In the rows, zero is written as 128.
Families of rows that turns and mirrors carry onto each other, the same ones carrying the whole set onto itself: the rest of each named row's family, in list order
4 families of 8 rows
kupop: [128 116 148 108  96  99 145 102 112 111 136 119 137 155 148 135 100 170
 129]
Mivav: [132 113 154 124 101 102 156  92 110 106 141 113 128 162 131 135 110 150
 129]
bebag: [127 134 125 138 123 166 127 132 125  96  79 116 126 145 131 133 103 132
 128]
balip: [162 129 133 158 158 117 132 126 136 114 150 143  73 132 117 122 128 135
 130]
gata: [133 142  97 118 131 147  96 165 145 144 129 166 115  95 128 124 127 106
 124]
sison: [135 114 149 134  98 111 107 125 121 143 109 158 110 167 110  90 123 107
 121]
solet: [119 135 106 135 121 155 120 107 126  97  92 107 137 142 146 141 103 113
 118]
tik: [104 161  95 112 127 128 146 137 147 124 155 122 124  91 139 154 130 144
 140]
sos: [155 105 141 126 102 110 119 127 112 147 107 171 113 152 124  83 122 121
 117]
gem: [133 131 103 138 119 152  97 165 152 148 120 167 117 111 139 120 118 100
 123]
rafu: [125 117 148 126  95  90 163  91 115 112 125 122 129 143 138 135 112 159
 117]
Zun: [157 109 139 131  98 120  97 132 119 137 112 161 121 168 127  91 110 109
 118]
Mun: [151 122 148 144 152 126 139 118 141 109 142 126  71 141 121 124 137 147
 141]
vofop: [160 101 157 138 106 122 107 114 110 142 114 150 116 165 127 103 103 112
 118]
bigu: [109 135 108 103  83 121 111 140 114 144 123 154 172 118 141 139 106 114
 109]
rakez: [109 146 112 111 133 129 155 125 139 112 160 118 122  90 132 167 126 145
 133]
laraz: [128 138 111 146 131 154 120 130 122  86  94 110 128 139 131 140 100 113
 121]
Zozug: [128 127 135 113 114  79 121 125 129 164 181 164 117 114 133 131 143 134
 124]
Kagi: [144 126 146 115 111  96 135 144 132 169 176 165 104 115 121 117 130 142
 139]
vinu: [132 143 108 138 139 148 105 156 143 142 129 161 106 104 114 127 143  91
 121]
Mal: [156 138 134 166 162 126 132 121 134 105 140 134  85 121 132 124 126 127
 146]
muno: [120 126 143  96 112  84 134 130 146 153 169 167 105 103 130 135 132 134
 138]
ziniz: [107 125 118  83  70 124 122 130 125 161 128 137 155 135 135 134 107 129
 111]
fikat: [129 144 113 124 142 155  84 168 140 147 134 157 114 117 125 130 134 107
 133]
letam: [104 152 115 120 132 137 130 131 143 106 158 109 131 108 138 179 121 139
 133]
Bobe: [119 147 111 115 139 133 141 134 133 116 150 121 133  92 154 174 123 158
 131]
renot: [139 132 114 151 123 164 116 129 109 100  96 113 138 155 131 128 111 126
 112]
Tudav: [104 126 116  85  74 132 120 131 119 136 121 135 169 126 142 137 109 121
 123]
Tuzo: [107 129 116 102  82 135 123 136 117 150 121 142 182 125 136 126 129 127
 118]
suz: [137 117 139  96 101  95 133 126 134 163 178 169 115 118 128 120 138 143
 131]
lepi: [148 132 144 149 156 111 124 123 137 110 138 138  61 134 128 139 117 138
 133]
Leti: [131 131 149 112 114  98 157  86 106 118 148 104 125 146 128 138 115 156
 135]

The rest of the family of rafu: bebag, sison, Zozug, fikat, Bobe, Tuzo, lepi
The rest of the family of gem: solet, tik, vofop, Kagi, Mal, ziniz, Leti

Families of rows that turns and mirrors carry onto each other, the same ones carrying the whole set onto itself: the rest of each named row's family, in list order
4 families of 8 rows
ranib: [ 98 131 189  83  85 133 134 115  77 130 134 123]
riva: [ 87 120 173  63 106 132 100 116 102 152 136 132]
midu: [126 144 126  99 133 125 119 189 125 119 105  96]
pav: [ 96 132 158  61 110 102  77 147 111 135 123 139]
Vig: [ 94 125 177  86  94 156 124 109  86 143 137 125]
remu: [104 117 143  76 126 104  81 174 126 154 111 104]
Vib: [ 89 128 155  86 110 125 139  94  91 140 144 120]
Dazuv: [108 130 168 114  91 169 141 124  80 135 127 105]
bog: [120 130 152 132  97 163 140 155  88 133 114  86]
Vop: [ 96 138 141 112 104 149 146 104  84 123 137 107]
Fovam: [125 127 138 128 110 142 122 182 104 138 103  77]
repur: [101 132 165  70 131  78  98 144 104 159 126 114]
Mitos: [123 130 131 127 110 128 135 170 123 120 100  79]
gol: [118 121 135 105 122 117  99 190 120 147 101  85]
vofon: [ 90 135 171  51 110 110 117 142  92 145 131 147]
kofit: [118 131 123 107 120 110 103 179 135 125  99  96]
Vanu: [111 143 154  89 134  83  88 175 101 149 111 101]
Domil: [120 130 154 129  96 142 158 147 101 121 110  80]
sepel: [102 137 153  54 127 101  97 166 108 141 117 142]
finap: [117 156 130 133 118 138 114 169  86 118 108  86]
Pef: [112 144 151 110 101 153 169 151  99 118 129  87]
zam: [110 130 177 110  85 144 157 125  82 123 124  99]
zafal: [ 92 131 181  62  95 115 101 125  89 134 133 140]
bon: [125 146 133 114 118 144 148 174 116 114 115  82]
suni: [106 131 135  80 119 100  79 170 130 131 109 121]
fedom: [118 154 140 115 129 109  95 186  95 132 103  88]
Gos: [ 90 117 159  59 119 110  82 143 118 156 125 123]
rus: [107 151 131 132 108 154 135 135  82 113 122  94]
ralel: [ 91 125 166  68 120  95 119 110  99 155 140 122]
logus: [ 97 141 168  91  92 147 168 131  85 128 139 108]
nume: [117 141 135  74 137 107  97 185 122 130 106 121]
giz: [ 87 137 178  66  95 129 147 128  81 139 140 133]

The rest of the family of bog: riva, Vig, remu, Dazuv, Fovam, gol, Gos
The rest of the family of logus: midu, vofon, sepel, Pef, bon, nume, giz

